(in the rows, 128 means zero)
These are runs of 7 systems, one row a step. Runs of the same system follow the same rule from any start.
q682, path 1:
[[108 166  65  89 101 122  75 163 114 107 156 174 134 127 131 128 137 160
  101 141]
 [ 85 139 100  88 110 151 123 165  93 124 118 128  84 153 187 158 141 147
  168 151]
 [108 191 134 140  77 150 108 156 143 139 106  87 139 166 176 120 147  88
  159 129]
 [ 90 176 212 125  89 118  99 118 100 128 139 118 166 109 152 156 123 117
  107 125]
 [112 167 202 123 146 159 160 141 142 130 134 121 140 141 151 134 152 202
   98 150]
 [128 140 155 137 167 136 122 180 146 218 167 113 125 106 143 104 161 155
  137 117]
 [121 104 192 155 140 113 140  87 123 168 140 107  74  97 149  88 142 123
  173 111]
 [122 145 170 186 134 120 154  99 135 124 121 130 110 140  95  49 130 117
   94  83]
 [104 102 126 164 168  99 137 125  76 143 106 148 145  92  83 108 102 169
   92 102]
 [129  79  76 186 157 145 166 126 123 111 124  88 110 120 107 113 104 183
  147 153]
 [125  98  59 167 108 125 162 134 139 149 160  96 122  97 106 111  92  64
  115 136]]
q749, path 2:
[[138 145 121  96 139 150 154 137 175 163 138 116 157 146  41 124  87 163
  114 102]
 [128  98 103  79 174 108 128 131 147 170 121 110  93  91 123 194 101 128
  114  92]
 [169 119  97 133 152 124 152  83 213 113 103  97 103 107 149 118 146 108
  122 135]
 [148 136  82 111  95  81  78 105 148 106 152 161 119 101 117  95 148 107
   74 112]
 [115 118  77 105 129 113 133 115  88  74  76 177  94 143 153 122 152 160
  107 145]
 [130 155  54 160 121 147  94 180 122 118 102 126 144 167 149  92 146 131
  167 140]
 [ 92 135 113 124  69 131  94 127  84 108 141 115 140 118 150 156  92  84
  182 155]
 [117 167 167 116  68 167 169 127 133  98 105  92 159 187 132 155 119 118
  119 149]
 [124 170 173 107 126 123 101 181 123 177 127 123 190 132 142 181 143 124
   92 117]
 [134 119 201 118 160 133 126 107 142 137 132 108 127  94 189 168 160 165
  147 162]
 [140 155 186 142 134 139 134 128 177 146 196 138  99 134 140  66 168 127
  124 127]]
q910, path 3 (11 x 20):
[[146 123  65 110  93 143 185 139 165 164 107 115 129 150  84  76 135 120
  109 120]
 [132 101  98 144 137  85  75 147  88 127 109 115 116 118 148 191 117  89
  106  86]
 [148 121 118 145 130 150 164  81 150  54  81 131 158 138 153 129 130 124
  140 191]
 [138 156  87  92  68 122  78 162 129 135 172 148 174 131  92 116 128 142
  103 134]
 [101  87 127  72 145 129 157 142  78 131 109 145  86 127 161 194 126 141
  139 140]
 [164 159 119 135 110 161 126 145 182 135  86  88 135 189 151 108 166 118
  169 132]
 [117 146 173 114 112 103  48 111 107 121 163 147 147  92 139 159 110  96
  155 125]
 [110 146 176  81 132 157 192  94 138 105 116 149 109 154 111 118 125 179
  121 151]
 [132 171 116 120 159 127  89 193 151 198 142 130 132 140 116 111 144 143
  130  82]
 [115  91 154 138 172 115 124  72 131 126 125 102  77  76 163 152 112 126
  183 128]
 [124 180 137 154  95 147 153 101 187 100 147 115 114 153 103  59 126 108
   99 120]]
q115, path 4 (11 x 20):
[[118 160 150 160 153 109 101  90 135  91  98 137 128 111 138  90 156 208
   99 120]
 [ 85 170  81 142 163 137 104 174 138 120 181 147  89 104 143 102 119 163
  117 135]
 [ 67 135  87 128  96 126 155 118 109 155 121 107  79  83 160  95 113  94
  156 134]
 [106 147 129 195  82 121 127 128 109 106  93  69 131 160 142 129 117  90
  100  99]
 [107 158 158 180 155 128 148 138 115 111 115 134 207  94 141 141 118 112
   71 156]
 [121 113 129 145 108 140 148 137 137 147 179  96 151  88 125 112 142 206
  100 183]
 [129  91 110 137 125 135 158 190 125 170 196 113  82 132 159 144 149  95
  115 143]
 [160  74 144 162 112 113 167 108 113 155  99 118 126 125 148  97 161  57
  152 138]
 [170  97 162 192 123 117 112 117 104  81 149 144 169 170  85 109 131 127
  110 123]
 [120 110 137 117 179 152 171 149 103 123 158 195 156 126  87 115 105 161
  129 165]
 [135  79  89  99 119 146 154 149 118 189 134 103 109 137  82 121 114 173
  179 124]]
q624, path 5, 11 rows:
[[136  99 168  75  63 118 167  91 111 136 104 120  97 142 151 133 173 141
  117 143]
 [157 152 141 179 135 121  85 173 122 113 116 125 130 190 163 119 182 129
  104 100]
 [108 126 166 145 180 132 107 121  89 129 130 176 165  79 148 114 126 144
  183 166]
 [114 133 147 121  98 168 152 124 134 131 178 105  93 165  80  90 102 185
  167 125]
 [ 92 163 140 117 138 129 154 173 114 175 126 141 114 143 135 134 112  44
  109  89]
 [132 116 165 157 122 106 126  67 123 133  54  77 161 100 118 137 114 132
  130 101]
 [143 146 122 169 159 126 104 125 177  83 193 126 139 115 100 124 104 145
   73 127]
 [113 112 114  68 152 123 190 124 129 165 129 180 119  79 116 111 141 142
   91 153]
 [149  80  82 147 103 110 123 143 119 155 106  76  80 159 124 122 154 161
  119  88]
 [132 112  97 186 153 111  98 133 104  88 136 155 125 110 169 121 129  49
  143 145]
 [128 122 118 113  74 137 127  86 107  91 121 147 180 125  87  95 112 165
  156 171]]
q910, path 6 (11 x 20):
[[ 55 153 148 140  88 120 130 110  80 106 137 117 142  74 154 147  93 124
  103 154]
 [ 99 155 143 128  98 149 190 146 126 152  99  93 156 134 139 124 149 184
   71 153]
 [130 121 141 155 132 116  99 188 119 183 156  93 145 104 181 155 169 143
  106 136]
 [143  87 184 152 107 131 159  98 129 124 159 110 105 112 186 118 173 118
  143 180]
 [141 143 182 150  84 121 130 146 113 145 169 154 130 165 114  69 174 109
  102 115]
 [119  87 182 152 174 113 130 144  51 151 125 172 129 133 118 118 138 150
  142 114]
 [159  96 131 188 163 167 157 142 138 129 146 107 134 171  93  94 118 156
  187 140]
 [132 107 130 152 129 128 126 143 125 163 188 125 146 108  77 128  73  59
  150 109]
 [145  84 153 120 133 122 192  84 129 126  93 112 131 133  76 154  88 103
   94 104]
 [180 129  99 152 175 119 117 152 170 114 111 128 172 152  94 151 127 118
   71 105]
 [172  72  78 111 166 102 107 102 146 104 141 162 142  71 122 156 122 123
  129 164]]
q115, path 7:
[[164  63 182 160 131 121 167 117  86 103 128 151 133 163 129 135 157 107
  113 146]
 [177  96 127 152 167 146 137 157 118 133 138 170 175 164  83  88 148 154
  156 146]
 [135  75 127  99 147 133 122 135 100 151 178 158 124 116  73 137  89 141
  183 132]
 [147 100 130  89 129 157 181 117 148 138 116 111  98 178  83 145  94 106
  179 111]
 [166 122 137  93 142 114 117 122 141 159  76 134 163 149  71 156 109  97
  127  72]
 [162 110 143  91 172 117 108  73 160  94 103 129 146 109 101 179 108 174
  119 117]
 [156 148  71  60 147 137 113 129 198 117 143 148 108 135 109 131 135 164
  115 130]
 [124 122  74  54 114  91  93 113 123 131 103 152  72 110 152 147 143 116
  130 105]
 [132 148  94 128 115 122  90  98 133  60  62 120  96 166 172 141 142 117
  149 118]
 [105 204 110 122 115 127  65 131 121  81 103 168 177 129 139 118 124 122
  127 138]
 [ 64 173 142  94  94 137 109 124  94 104 130 128 123 108 161 147 121 192
  134 163]]
q484, path 8, 11 rows:
[[103 155 146  83 150 127 126 103 114 100 122 198 131  95 152 106 148 167
  135 173]
 [106 155 118 101  92 154 122 159 124 128 151 118  68 181 149 103 157 186
  157 126]
 [ 86 159 157 136 143 125 105 145  90 160 101 133 105 125 175 132 125  79
  186 100]
 [106 166 182 156  81 137 122  70 126  99  94  83 159 127 128 106 113 146
  151 130]
 [ 82 192 161 150 143 139 118 160 138 133 177 119 141 117 116 138  95 150
   72 109]
 [108 117 160 115 166 129 181 120 135 202 113 112 120  68 134 114 138 172
  124 135]
 [152 102 128 174 103 109 111 120 165 155 164  61  73 123 144 104 159 131
  118 100]
 [114 122 149 182 148  91 139 103 108 122 138 165 116  89 138  87 129  54
   92 115]
 [127 104 108 166  98 116 153 107  89 101 111 139 144 139  81  70 131 185
   86 131]
 [112  93  77 182 173 134 124 194  88 130 163 127 113 136 121 143 102 149
  124 123]
 [134  72  91 146 121 145 178 115 117 150 114 105 149  95 131 123 107  91
  189 175]]
q484, path 9, 11 rows:
[[117 104 104 153 137  93 121 134  89  90 153 160  91 135 109 137 104  86
   65  89]
 [134  99  78 153 157 138 180 128  98 112  57 148 162 130 115  99 132 150
  121 157]
 [139  92  47 146 104 131  77 164 113 114 164  98 137 129 120 160 109 157
  152 149]
 [115 105 123 106 130 150 187 130 119 115 137 141 130 112 156 178 100  53
  148 180]
 [162 133 115  96  45 132 137 141 135 139  94 108 186 168 119 143 159 118
  105 143]
 [151 119 169 109 163 112  81 158 107 110 146 161 154 137 153 208 146 128
  104 129]
 [164 135 153 102 148 163 154 111 177 120 134 164 152 139 139 101 168 150
  169 185]
 [138 144 132  75  92 125  74 152 129 157 190 153  93 160 103 111 143 129
  157  99]
 [120 132 190 112 170 134 149 101 109 124  76 156  92 165 130 131 122  94
  164  92]
 [139 181 123 150 116 144  84 117 168 115  88 102 167 160  94  89 120 159
  156  98]
 [ 82 158 134 107 182 127 101 112 132 117 159 141 111  76 108 158  59 142
  130 107]]
q851, path 10 (11 x 20):
[[ 68 170 129 114  75 130 151 118 105 160 126 131 108 120  96  61 109 138
  116 107]
 [ 74 125 141 171 143 121 154 150  68 138  91  93  97 140 145 146 116 157
   89  96]
 [115 152 128 210 148 143 140 125 148 130 100  78 175  88 160 105 125 134
  132 154]
 [109 118 141 153  83 117 135 109 130 148 200  99 142  68  98 104 100 130
   96 143]
 [106  91 141 149 143 130 221 138 108 134 144 138  89 126 133 120 132 110
   60 140]
 [169  81 123 187 137 108 137 147 111 169  97 121 153 126 147  93 190 123
  118 131]
 [156  73 145 191 127 117  95 109 104  89 186 129 140 115 117 126 117 116
  161 156]
 [142 111 125 130 119 161 193 131 128 110 164 168 143 161  76  92 104  85
  135 160]
 [156  77 118 108 127 121 146 174  85 192 111 133 151 163  89 150 137 113
  134 105]
 [177  83 145 150 174 139 118 125 145 107 109  99 147 146 140 195 120 110
  170 138]
 [182 146 136  97 118 140 110 107 202 123 159 143 180 129  85 127 120  91
  140 142]]
q624, path 11, 11 rows:
[[187  84 157 128  95 114  71 132 115 144 130  94 153 141 152 167 165 124
  174 131]
 [158 125 190 134 155 150 121 122 133  68 170 167 133 164 143 150 136 104
  149 163]
 [148 152 174  70 135 150 132 142 136 167 116 174 162 165  94 101 148 152
  166 127]
 [120 127 167 110 169 128 101 148 115 161 126 115  83 161 115 172 107 144
  164  63]
 [130 154 155 143 178 137 139  81 176 121 100 126 104 120 126 101 105  72
  175  97]
 [127 165 145  92 103 100  83  72 155 128 136 145 133 101  76  97 106 133
  110  81]
 [ 97 152 112 105 175 114 146 120 128  97  95 151  83 129 124 146 112 161
   59  92]
 [123 142  52 139 160 118 128 122 162 155  74 111 113  85 145  83 143 155
  129 118]
 [104 111  70 134  92  98  83 103 115 104 172 114  76  75 151 121 118 133
  129 138]
 [100 148  90 130  79 140 170 120 113  71 112 148 110 147 162  99 143 114
   93 168]
 [109 158  88 135  79 127  94 180  89 146 103 117 184 129 154 127 155 157
  112 148]]
q851, path 12 (11 x 20):
[[137 134  91 133 159 147 130 185 149 183 164 143 158 131  59  94 102 128
  139 110]
 [132  67 111 117 165 123 150 118 128 168 124 101  85 102 109 172  88 103
  164  97]
 [180 127 111 150 133 120 134  95 197 105  89  94 137 149 114 135 127  78
  103 101]
 [147 120 111 102 133  83  84 105 124 116 125 172 183  79  91 149 114 113
   80 118]
 [146  89  66  89 151 135 152 116 140  81 129 150 107 131 115 149 128 188
  109 167]
 [151 132  35 108 112 131 104 180 151 143 132 136 113 143 163 125 167  91
  138 144]
 [125 105 126  88  76 106  93  85  93 101 103 131 107 121 163 158 127  87
  175 137]
 [128 171 147 114  81 147 129 121 123  58  97 138 151 204 131 141 137 141
  104 139]
 [ 96 174 138  84 134 141 104 178  89 156 119 166 184 118 141 152 132 158
  135 152]
 [112 130 151  96 126 167 139 133 149 143 146  79  89 128 162 157 134 193
  181 153]
 [113 195 172 124 115 140 120 145 175 154 155 107 102 141 167 113 146  75
  124 108]]
q749, path 13:
[[143 141 109 110  96 124 124 136 159 137 167 131 109 156  65  86 137 186
   80  95]
 [ 96 104  91 108 191 106 142 151  86 154  90 159  78 104 151 153 120 109
  117 108]
 [159 119  81 182 126 138 125  93 172 111  84  78 139 124 133  89 132 131
  175 144]
 [110 136  97 134  83 109  92 132 114  88 200 141 125 118 102 136  86  88
   92 123]
 [113 122 112  78 109 141 195 123 100 116  59 145 143 142 131 149 132 152
  101 162]
 [162 131  90 156 130 133  77 196 145 161 123  83 155 164 149 148 161 140
  130 114]
 [116 114 152 126 123 121 114 101 116 102 160 140 127  79 188 160 122  66
  160 176]
 [157 146 171 113  67 151 158 106 151 110 129 132 145 180 108  82 163 149
  114 145]
 [108 136 153 114 161  99  86 185  70 160 127 174 130 146 130 154 144 130
  101  82]
 [129 118 160 150 184 152 141  98 134 119  85 120 134 114 161 125 131 154
  206 159]
 [130 158 145 149 105 144  97 134 170 132 212 115 120 138  83  85 103 121
  149 110]]
q682, path 14, 11 rows:
[[171 173 145 101 143 152 123 140 205 114 133 133 120 191 132 118 171 130
  125 115]
 [122 150 145  88 170  96  61 137 116 174 131 173 135  86 137 138 132 112
  146  98]
 [120 145 161 111 137 144 117  78 144  86 114 129  73 156 136 102 134 185
  188 122]
 [ 92 201 107 140 158 131 102 164 146 150 140 138 115 135 104  88 101 113
  114  74]
 [ 74 132 131 112 132 114 121  85  96 142  72  98 108  77 140 146  97 174
  148 112]
 [120 167 110 184 126 146 129 127 180  90 134  64  98 149 143 119 120 160
   99 119]
 [ 82 144 103 128 131  96 133 136 119 168 138 125 136  39 156 130 120 109
   72 136]
 [133  90 129 133  84 118 153  99 122 110 117  87  80 136 167 122 173 191
   96 148]
 [123 141 104 193 144 117 128 189 113 136 154 146 123 137 169  98 163  82
   76 129]
 [110  97 141 131  86 111 134 107  56 144 111 149 152  89 148  96 152 145
  149 169]
 [131 118 147 178  95 158 149 164 100  98 168 115 113 208 116 110 135 145
  118 134]]

Which system made each run below?
path 15, 2 rows:
[[115  79 125 135 113 123 139 168  78 154 125  77  88 150 153 187 132 157
  119 115]
 [142 125 146 191 159 146 176 138 154 138 126 102 157 117 170 128 138  51
  132 159]]
 : q749
path 16, 2 rows:
[[111 156 153 144  97 156 103 163 106 107 148 111 111 197 146 148 116  92
  183 117]
 [ 98 175 194 104 113 150 140 118 114 144  97 131 187 132 121 149  94  85
  150 128]]
 : q749
path 17:
[[113 139 156 104  50 108  78 122 100 129 151  99 103 127 176 156 153 128
  122 129]
 [ 95 176 193 125 129 150 155 114 108  73 110 160 117 150 179 121 147 126
  118 160]]
 : q851
path 18:
[[187  92 151  67 143 112 153 116 159 155 109 165 124 141 134 138 177  95
  114 129]
 [195  84 129 119 146  95  70 103 128 106 114 159 112 155 116 119 176 161
  145 102]]
 : q115
path 19, 2 rows:
[[140 190 109  79  91 118  96 100 186 135 118 148 134 126 115  78 147 109
  127 114]
 [ 96 154 122  86 115  95  79 107  93  90  87 148  83 138 156 152 136 160
  106  92]]
 : q749
path 20:
[[159  92  74 148 120  81 105  93 146 124  84  97 129  87 134 133 145 134
   83 111]
 [136 111  72 156 119 105 103 101 127  49 148 149 135  98 144 133 123 117
   83 164]]
 : q851
path 21, 2 rows:
[[ 95 160  78 130 121 138 109 164 104  78 118 141 134 137 195 167 126  88
  120 165]
 [121 144 115  79  57 135 124 108 116 133  86 119 175 114 148 124 144 146
  160 174]]
 : q910
path 22 (2 x 20):
[[118 109 152 140 134 140 148 102 156 111 190  92  50 132 111 141  84 118
  140 109]
 [134 161 132 135 152 122 171 129 150 158  79 152 137 137 109  81 134  60
   85  92]]
 : q851
path 23 (2 x 20):
[[134 176  62 121  87 144  82 149 179 130 143  96 174 119 111 128 106 131
  134 137]
 [ 93 116 154  62 139 113 152 105 113 131 137 144 105  79 144 200 101 110
   98 137]]
 : q484
path 24:
[[133 116 139 100 113 111 113  56 151 106  81  94 117 100 149 179 104  91
  152 117]
 [151 178 123 122 126 123 103 108 192  61 127 134 135 147 126 136 134 132
   65 121]]
 : q682
path 25:
[[ 99 124 150 196 116 131 172 135  76 130  72  96 154 133 153 115 141 152
   98 140]
 [121 123 126 201 123 132  99 164 108 137 177  88 171 100 144 131 127 157
  122 159]]
 : q484
path 26 (2 x 20):
[[111 184 176 163 113 162 160 150 149 159 139 106 160 159  93  82 114 111
  116 106]
 [ 96 115 190 139 166 104 148 128  98 189 137 121 139  73 114 144 112 144
   88 103]]
 : q115
path 27 (2 x 20):
[[102 113 137 194  93 136 123 108  90  93 128  82 133 120 146 107 129 194
  133 158]
 [ 83 153 134 165 106 157 169 186 105 149 184 122 156 119 142 108 119 114
  100 169]]
 : q910
